(in the rows, 128 means zero)
Z: 3 groups of rows, each row roughly a mix of its group's hidden directions:
Z (157 x 16):
[[108 128 104 126 142  58 124 173 133 100 116  99 119 183 129 156]
 [158 167 133 136 159 166 142 150 131 181 124 128 176 175 118 156]
 [140 151 149 151 170  82 124  84  96 159 160 107 165 139  92 142]
 [152  94 144 100 128 106 103 121  68 146 159 134 108  84 113  80]
 [180 100 155 124  98 158 156 177 106 144 111 101 117 118 138  76]
 [102  96 136 138 106 119 137  76  89 129 162 101 140 114  60 141]
 [ 81 147 130 155 154 178 118 146 113 141 189 115 117 112 171 110]
 [ 91 118 155  97 144 116  99 125  76 117 140 107 120  82  75  97]
 [161 169 103 151 122  80 148  68  88 159 108 117 124 138 135 111]
 [187  94 169 127 126 155 122 106  82 158 121 109 103 167 135 103]
 [153 185 146 129 140 161 112 135 141 153 108 162 168 115 189 111]
 [150 109 146  83 106 113 131 107  72 156 146 127  92  96 100  82]
 [ 89 125 175 104 154  86 135 134  91 107 133 164 155  80 101 115]
 [ 73 101 152 120 131  97 116 116 134 143 142 116 175 138  56 136]
 [130 146 120  99  96 147  93 140 122 102  91 120 140 125 168  51]
 [ 75  79 135 133 110 161 159 158 136  86 107  79 117 115 108 136]
 [ 78 121 166 114 131 108 111 136 148 158 139 123 188 144  70 139]
 [117  88  73 138 131 119  87 123 146 136 172 172  81 144 127 147]
 [137  88 118 109 189 110 147  71 130 119  85 116  90 122 149 131]
 [134  97 119 100 207 120 135  76 126 107 134 130  95 108 151 109]
 [148 146 149 135 106 157 179 142  96 107  83  88 165  86 146 125]
 [144 174 139 122 147 138 103 157 152 147  89 163 172 128 188 116]
 [132  80 121 146  99 137 158  76  86 123 150 106 116  91  81 132]
 [137 154 135 146  45 145 129 173 125 148 146 146 164 146  99 135]
 [198 188 148 106 122  97 137 118 120 161 112 162 138 139 152 126]
 [ 87  87 110 136 138 107 151 114 136 147 192  96  95 114 154  91]
 [116 156 152  57 145 101 125 108  69 157 145 126 116 112 112 103]
 [146 100 110 187 114 145 113 156 196  99 121 113 130 135 162 147]
 [ 75 100 133 119 108 127 168 162 137  79 120  75 107 140  99 137]
 [ 75 111 165 115 135 103 128 136 140 139 125 108 184 137  62 140]
 [135 104 173 105 162 159  48 163 128 126 129 120 124 137 152 139]
 [101 156  84 139 135 127  91  81 178 119 135 127 113 157 132 182]
 [ 85 124 113 134 107 136 144 124 200 104 123 170 129 133 121 187]
 [ 92 130 146 135 162  79 128 132  86 114 126 177 176  89 107 127]
 [125 102 117 121 170 104 126 120 126  70 187 147 135 116 155  79]
 [ 85  77  86 154 168 120  86 125 150 121 161 138  94 146 122 142]
 [149 117 126 116  63 195 132 126 141 177 108 109 146 104 121 133]
 [123 126 102 189 116 138 130 137 197  88 108 127 140 151 140 167]
 [126  90 107 144 139  85 140 123 132  68 178 145 136 141 169  92]
 [143 124 167  68 139 117 112 140  68 157 146 111 113 103 127  84]
 [132 109  93  96  70  93 122  95 142 136 101 111  86 106  86 140]
 [168 178 148 137 129 169 128 166 126 155 104 152 177 163 114 149]
 [104 158 107 175 142 143 132 142 188 102  98 122 159 154 153 169]
 [101 138 106 184 143 122 121 138 184  98 108 139 164 143 150 177]
 [136 150 112 103 130 157  98 161 136  91 100 120 111 128 174  58]
 [ 98 149 147 149  86 152  79 199 123 102 140 115 140 111 124 105]
 [178 127 134 118 136  90 136 149 164 140  86 117 189 165 100 132]
 [ 80 129 173 112 139 109 119 143 145 147 119 118 195 140  75 144]
 [173 125 145 120 112 132 163 127  73 125 138  75 113 109  72 146]
 [150 175  57 155 115 151 114 106 136 144 103 105 115 174 126 144]
 [179  91 148 129  96 156 165 182 107 138 124 109 123 121 132  79]
 [117  96 184  62 143 148  89 141 128 133 165 116 100 108 137 116]
 [119 159  79 177 116 123 113  92 174 132  97 102 123 153 143 169]
 [106 107  98 129 137 158  89 120 172 121 130 174  90 131 176  88]
 [146 185  65 160 127 142 116  94 128 128 100 122 124 178 116 146]
 [135 127 153  63 130 115 130 121  59 162 151 125 110 113 104  93]
 [161 126 130 104 106 152 106 115 107  79  69 158  87  96 114 144]
 [118  60 156 162 105 152 150 118 118 107 116 155 125  91  80 107]
 [111 128 130 142 168 110 150 140 139 156 207 125 168 155 142  95]
 [108 117 142 124 134 148 132 210 170  84 130 155 160 119 136 145]
 [167 139 147  98  89 140 117 133 128 141  55 146 121 122  73 133]
 [ 91 118 122 161 120 128 155 106 103 116 196 150  89 120 178 128]
 [ 98 102 111 156 135 105 148 101 113  91 193 145 105 131 181 125]
 [125 129 100 112 131  51 110 167 125 110 126 108 110 186 116 148]
 [146 108 129 112  56  95 118 126 119  79  93 160 117 120  90 121]
 [123 109 135 124  57 108 100 146 115  77  83 136  98 111 100 124]
 [ 84  94 117 137 133  94 132 124 138 118 177 103  82  99 158  79]
 [110  85 130 137 112 109 133  79  95 137 158 112 140 113  54 145]
 [176  96 163 115 103 145 145 183 104 142 120 104 118 106 141  75]
 [139 104 128 118  45  90 121 128 122  88  96 148 130 128  87 134]
 [144 139 134 111 123 164  88 111 111  78  68 155  88  96 137 141]
 [176 120  95  89 176 111 151  67 134 128 100 138 125 134 114 155]
 [ 59  78 122 136 132 132 144 160 146  89 128  86 114 138  97 148]
 [172 114 159 114 117 130 159 171  64 143 116 124 136 120 118  75]
 [126  82 182  76 132 156  96 168 110 131 150 110 108 106 119 107]
 [137 165 167 130 124 151 176 127 104 109  98  78 167  99 140  94]
 [175 150 155 135 104 178 140 154 119 142  81 151 175 145 115 154]
 [116 126 115 159 138  88 142 116 100 128 101 131 212 102 129 163]
 [161 173 125 120 141 149 125 166 154 120 101 146 103 140 204 109]
 [169 113 156 117 108 142 180 142  68 151 115 119 125 129 111  75]
 [ 99 170 110 158 187 106  90  84 114 140 115 128 162 127 153 143]
 [166 137  86 140 143 152 129 139 138 109 124 154  70 122 197 117]
 [147  85 145 193 110 146 188 116 131 110 104 163 149 135 117 119]
 [ 67 108 137 129 161  83 119 145 153 132 135 121 172 150  79 152]
 [136 111 149 123 107 112 137  82  76 139 140 104 151 110  55 146]
 [142 129 159 154 163  87 115  80 116 181 143 132 158 144  99 164]
 [ 86 134 123 110 145 106 125 179 193 109 119 139 106 174 155 114]
 [125 157 160 126 160 104  81 100 142 178 130 165 183 146 123 128]
 [111 108 114 124  97  47 113 105 141  89  88 113 113 127 110 151]
 [158 141 119 152 126  96 128  72  60 165 103 119 122 121 115  96]
 [147 183  81 123 128  75 117  85  96 160 133  97 115 141 136 123]
 [143 164 144 137 100 173  76 197 123  98 113 133 148 124 118 127]
 [138 135 122 104  91 145 103 115 107  95  96 105 111 128 158  49]
 [108  67 166 107 138 156  77 100 103 136 148 123  98 105  95 121]
 [ 86 141 119 143  75 167 137 137  87 133 167 150  81 102 125 109]
 [101 121 121 165 123  82 145 154 157 144 187  92 162 147 159 120]
 [ 81  98 126 125 124 153 160 182 164  81  98  96 106 128 141 121]
 [129  76 110 134 108 152 134  97 128 131 176 124  55 124  99 117]
 [ 88 124 120 158 170 128 133 126 131 126 200 109 126 124 189 118]
 [114 128 183  98  94 110 137 116 114 147 116 102 176 131  62 125]
 [122 188  92 122 138 118 145 108 174 140 135 109 131 173 173 163]
 [115 144 154 150 188 174  95 159 121  99 132 128 131 119 183 108]
 [ 87 174 117 106 150  84 136  77  83 138 127 153 141 117  94 135]
 [ 96 134 151 139 143 117 172 164 120  96  88  75 175 121 119 155]
 [111 109 129 122 207 135 125  92 121  98 166 131 114 105 175 110]
 [123  84  63 147 132 132  94 122 140 127 171 162  76 131 142 132]
 [131 148 159 151 186 194 120 153 117 122 127 135 154 126 179 119]
 [111  60 178  90 113 153 125 160 130 120 157 117 105  99 105 115]
 [149  95 152  97 132 101 108 107  64 152 157 145 109  92 113  89]
 [139 112 116 117  74  72 168 127 135 156 156 137 143 153  73 122]
 [141  88 129  97 188 130 136  70 125 103 126 139  92  97 154 109]
 [100 143 101 163 110 132 134 130 204  95 107 130 132 147 131 181]
 [173 140 138 107  78 175 124 121 138 158  74 133 150 113 103 161]
 [130 101 106 137 135  90 134 132 131  66 185 151 142 134 157  81]
 [155 137 119 112 168 163 175  77 121 188 145 153 131 146 131 142]
 [132 127 133 122  47 120 102 147 116  96  81 139  99 112  90 140]
 [161 113 119 112  75 187 160  98 128 184 119 128 124 115 119 151]
 [126 151 132 161  48 121 131 168 137 158 101 115 136 154 114 162]
 [145 129 124 124  98  63 134 114 152 147  98 120 151 171  92 178]
 [ 96  89 137 133 107 101 129  94 105 142 159 109 149 130  53 155]
 [ 63  79 109 142 157 119 114 152 161 104 147 108  97 157 108 147]
 [183 133 133 104 147  98 121 142 164 132  69 116 176 148  95 132]
 [118 141 168 130 188 125  58  91 111 137 117 106 134 137 157 137]
 [ 92 137 117 123 167 137  95 146 104  95 106 116  57 101 129  93]
 [135 197  89 105 142  95 101 105 122 156 131  89 117 161 153 145]
 [ 81 143 122 133 159 114  68  93 173 115 132 132 127 129 144 181]
 [166  93 164 137 131 143 118  78  68 165 115 114 107 147 119 103]
 [133  77 119 107 108  60 147  73 130  98 105 137 113 128 109 138]
 [162 140 163 111 154 120 110 135  61 155 119  86 129 123 144  78]
 [172 140 141  89 125 149 103 137 123 119  57 135 145 123  71 144]
 [ 84 122 112 112  96 150 102 158 179 112 107 169 116 147 180 119]
 [114 118 125 118 147 150  90 121 180 138 151 156  73 154 152  77]
 [134 120 131 144 111 171 169 168 202  95 127 131 135 153 154 143]
 [ 98 133 134 153 162 117  80 161 130  67  92 106 112 121 167 114]
 [151  79 138 128  88 124 135 107  85 145 129 117  92  88  89  83]
 [132 190  62 135 132 119 128  80 117 138 126 133 124 175 112 150]
 [ 82  88 108 131 134  90 136 104 140 127 182  96  91 104 153  99]
 [138 143 140 129 113  91  82 140 139  76  59 123 136 127 116 169]
 [130 113  93 126  85 152 170 156 119  73 110 107  82 113 162 120]
 [141 107 120 138 113 115 122  64  86 151 177 137 125 112  72 147]
 [182 111 160 114 122 147 156 155  63 153 119 127 130 136 126  78]
 [108 152 135 101 107 143 133 186 152  90  84 103 132 143 168  87]
 [ 88 114 136 152 155 148 139 150 120 143 199 118 111 128 167  78]
 [122 147 142 157 174  90 146  83 105 139 126 128 197 107 111 145]
 [106 114 121 153 113  59 157 137 158 157 176 104 155 160 135 118]
 [106 180  85 143 115  79 180 150 145 101 122 143 160 104 121 127]
 [144  65  88 143 119 141 152 116 104 110 155 109  74  97  95 129]
 [125 103 109 110 161 102 125 127 126  75 190 144 147 117 129  70]
 [170 172 147 131 138 183 125 169 112 144  91 154 154 158 107 145]
 [103 120 142  99  83 121 171 169 122  85 106  73 117 138  97 129]
 [155 171 184  99  98 126 174 137 116 131  82 106 164 119 123 119]
 [ 92 192 102  76 145  92 124  86 112 146 147 127 121 140 114 149]
 [157 146 138 149 147  89 159 115  79 142 130 100 181 110  94 165]
 [116  96 149 142 137 154 116 209 156  96 119 156 165 123 136 148]
 [114 120 135 134  46 111  96 157 111  78 117 140 101 111 103 130]
 [ 82  93 111 141 135  92 155 114 134 146 189  94  93 117 151 104]
 [145 137 149 111 125  86 166 128  89 120 142  79 129 136  58 146]]

one row of each group, then the others: which group is each in?
[ 96 107 146 109  92 129 177 160 124  87 113  72 111 135  90 139]
<73>
[ 96 140 114 169 146 127 117 150 192 101 111 132 162 141 159 178]
<102>
[168 127 131 116  98 156 183 112 126 199 138 141 144 144  99 148]
<71>

[164 162 142 120 118 146  96 145 122 106  66 150 165 151  99 170]
<71>
[183 155  89 120  99 163 138 115 113 158 120  95  92 174 127 108]
<102>
[ 93  85 109 136 144  84 164  98 142 153 180  95 109 127 151 107]
<71>
[151 100 119  88 189 146 149  68 119 118 140 150 110 100 138 104]
<71>
[ 99 189 120  98 169  73  88 126 100 131 125 140 152 110 133 140]
<102>
[132 114  98  95  64  97 124 101 137 139 111 121  79 106  80 133]
<71>
[ 91 156 133 138 185 109  63  83 130 131 120 127 144 127 149 158]
<102>
[ 86  73  87 159 162 145  83 129 149 126 165 140 100 131 124 143]
<73>
[138 125 116 121  68 112 126  97  68 113  99 113 180  99 118 114]
<73>
[147 121 109 111  54 178 139 114 135 177 132 117 103  98 114 137]
<71>
[128 139 128 158 146  94 165 120  97 126 106 121 202  97 122 172]
<73>
